Rotation paths and how fast each direction turns (degrees each step):
Each turn is a multiple of 5 degrees from 10 to 175, or 0.
Each row of a path follows its step; steps can be skipped.
Rotation 1:
step 2: [  6   5 -18  17   6  -1   5   9   5 -15   6  -5 -21  10   6 -18  12 -10
   9  21   2   2  16   7   1  -2  -2  23   0  -8   1  -9  -7   0  17  25
  -1 -11  16   6  -9  -4  -1   3  -9  23]
step 5: [  9   1 -11 -24   7  -4   9  16   7 -17   5  -7  -7  -8  18 -13 -17 -20
   9 -12  -7   2   7  -7   3   7  19  -5  -9   1   3  -9  -6   4  -9  10
  -2  14   0 -10  10 -33 -14  -7  -5  -9]
step 8: [  1  20  -5   9  -5  14  21 -18  18  -5   0  -6   3  -1  -8  -9   0  -1
  -3   7  -6   8  -1  -7   6  -9  11  26  21   7  -8  -4 -12  -1   7   1
 -18  -5  -5  -1  30 -19   4  -2  -1  18]
step 17: [-12   1  -4  -7  -5   9 -17  -8   1 -24  -9 -17  21   6   1  13 -14   7
  -7   0   5  -4   1   9 -15  -6   6 -10  11  17  -6  -8  -1  -1   1  -5
  24   8 -13   1  21 -26 -11 -16  -4  -3]
step 19: [  9  30 -17  16  -8  10  -5  18  -7  -7   3  13  12  15 -10   1   2  -3
   6  -5   6  11  13  11  -6   0 -18  -3  30   0 -22   2  11   2  -1   7
   6  -5  -4  -1 -17  -7  -5 -13  -1  13]
step 22: [ 15   4 -25  -8   2  -9   1 -14  -9  -8  -8  19  -8  18   5  -6   1  -5
  33   7   6   2 -12  -4 -13  14  -3   5 -11  -4   9  -3   5   7  13  -3
  15  -7  -7  -8  -3 -18 -19   8  -7 -16]
step 23: [  1 -17 -16  -9  14  -8 -15   0  12   0   6   2  15  25   4  -9  -5   1
 -12  -4  36   2   1   1 -20   5  -1  -2  -5  -7 -10 -12  19   5  15   1
  12  10 -10 -10 -12  -6   2  -7  -2 -10]
step 31: [ -6   9 -14   1   3  -4   4   8  15   7  -9   7  -2  22   0 -18  27 -18
   5   0   4 -22  -7 -14  -2  14   1  13   5   5 -16  -3   7  -5 -23  17
   3  -7   6   4   8 -12   2   5   7  19]
[ 5 -2  1  5  1  7  4  2  0 -3  8  3  4 -1 -3 -1  0 -3  1  2  3  2 -1 -3
 -1 -1 -6  0  0  2  5  3 -1 -3 -1 -3 -3  4  2  2  3  4 -7  4  1  1]
55
[ 3  0 -3 -1  2  1  4  0  3 -5  3 -4 -6 -2  7  0  1  6 -3 -1 -2  0  2 -1
  2  0  3  1  2  7  2  3 -7  0  0 -1 -8  0  2  0 -3 -1  1 -5  4  2]
10
[ -3  -6   1  -2   3   2   8  -1   2   6  -2  -1   2   1   0  -5   2  -5
  -2   1   1  -1  -1   1  -1   2  -1  -1   2   4  -3   1  -4   4   0  -4
   1   4   3  -4  -2  -4   1  -1  -2 -10]
40
[ 3 -4 -1 -2  3 -7 -1  6 -2 -4 -6 -4  5  2  0  0  3 -3  4 -2 -1  5 -2 -7
  1  2  3  1  6  4  3 -1 -2 -4  0  1  4 -1  0 -3 -2  0  0  4  3  0]
85
[ -5  -3 -13  -2  -2  -4   0   0  -2  -4   4   3   0  -1  -1   4   3   0
   0   5  -4  -2  -1   5   2   3  -2  -1  -1  -2  -1   1  -3  -2   3   5
   3   1   4   2  -1   3  -3   2   0  -4]
90
[ 4 -3  4 -4  3 -1  1 -2 -3 -1  4 -4  4 -2  3  3  0  1 -5  1 -5 -3  2  2
 -6  7 -3  9  1  2 -3 -4  6 -1 -1  0 -1 -1 -1  1  2  4  2  1  1 -3]
125
[-5 -7 -1  1  0  7  1 -2  2  4 -4  5  2 -3  2  1  2  3  1 -1 -5 -2 -2 -1
 -4  0 -1 -4  2  3  3 -3  0 -2 -8  3  4 -1  1  5  0  1  4  1  6  6]
20
Rotation 2:
step 0: [  3  -9 -15   2  18   0   3   1  -2  14  13   3  -2  10  21  18 -16 -12
  -5  -1   7  13   4   1   7  -2  14  18  -9  -6   3  -4  -9 -18 -15  -3
   8   6 -23 -10  -1 -10 -11  -5  24 -15]
step 1: [-28   1   0   3  -2  22  19  -5  -7  12  15  -5  -1   3   9 -10  -3 -21
  13 -11  15 -10  -6 -10 -10  14  -5 -20 -20   8   3   4  -4  10  -4 -15
   9  -9  -5  -8   7  -2   1 -10 -14   1]
step 9: [  2  -9 -24  -3  -1  -8  23   7  -5  -4  17  13 -21  -9  -5  -1  -9  -7
  13   4   8 -10 -13 -14 -11   9 -10 -18 -24 -13  -3  11  -7  -7  -3  -2
   6  -4  -6  -2 -13  -2 -20 -13  11  -3]
step 10: [  0   7   0  -8  -2  16   4  10 -15  23   8   4  -7  16  16   2   9  12
 -29 -11  19   5  13  -8  -8  12  -1 -11   1   6   5   5  11 -21 -11 -10
   9  -3  -3 -18  -4  -5   2   9   8  15]
step 12: [-15  -9 -20 -21 -14 -10  15  -5  -5  10   7  19  -5   2  18  13  11 -21
   1  -8  20   5  10  -1 -14   7   4 -15 -17  10   0  -8  -7  -4 -10  -1
   6   2  -8   3  11  -3   0  14   3 -17]
step 28: [ 18  -5 -24   2  -7   5   7   7 -18  22  14  -1  -3  10  12   8  10  -1
   2  -9  12   9  11  23  -7   8  -3 -11   3  12  -7   6  -5 -14   4  -1
  -1  -9  -5 -26   5  -7   3  22  12   6]
step 30: [  6  24 -19  -6 -12  12  15  -7   9   1  13  14  -4   0  19  11   8 -20
   3  -1   2 -12   7 -11 -13  15  10 -14  -8   5  -1   1 -14 -15 -10  -7
  21   9 -10  -3  -6  -8   2  -2  15  -6]
step 31: [-13 -14  -7  10  20  22  -1   8 -20   4  17 -13  -7  20   8   0 -14  -9
 -10  -2  19  14  -7   1   4   3  -3   8  -4  15   4   6   6 -16   0  -1
  -2  -1 -25 -18  -4  -5  -3 -10  -1  -3]
[-6  1  7  0  4 -1 -1 -6 -3 -3  4  7 -3 -3 -1  0  2  1  4 -1 -4  1 -4 -3
 -3  4  4 -3  0  6 -2 -1 -4 -2  6  2  1  3  0  0  4  1  1 -1  4 -3]
100
[ 2 -1 -1  4 -3 -5 -1  0  3  2  4  3  6 -3 -1 -2  2  0  0  1 -6 -5 -6  2
  3 -1 -4 -1  5  0  7  1 -4 -7  1 -4  4 -1  0  0 -4 -2 -1 -4 -3 -3]
155
[ 2 -7  0 -2  1  1 -2  2  1 -5  1 -1  0 -5  3 -1 -3 -3  1 -4 -1  4 -4  0
 10  4 -1 -4  2 -4 -1 -3 -1 -2 -2  2 -5  0  1 -3 -1  4  1  6  3 -4]
125
[-1  1 -8 -8 -6  0 -3  3  5 -2 -5  2 -4 -2  2 -1  0  1 -1  6  1 -2  0 -3
 -2  4 -1 -4  4  3  0  5 -5  4  0 -1  2 -1  0  1  3  4 -2 -1 -1 -4]
140
[ 3  2  8  0 -1  2  6  2 -1  0  2 -5 -5  2  1  0 -4 -4 -2 -2 -2 -3  2 -6
  4  0 -1 -1  1  2  0 10  5 -1  2 -2  2 -2  1  1 -2  2  0 -3  2 -7]
85
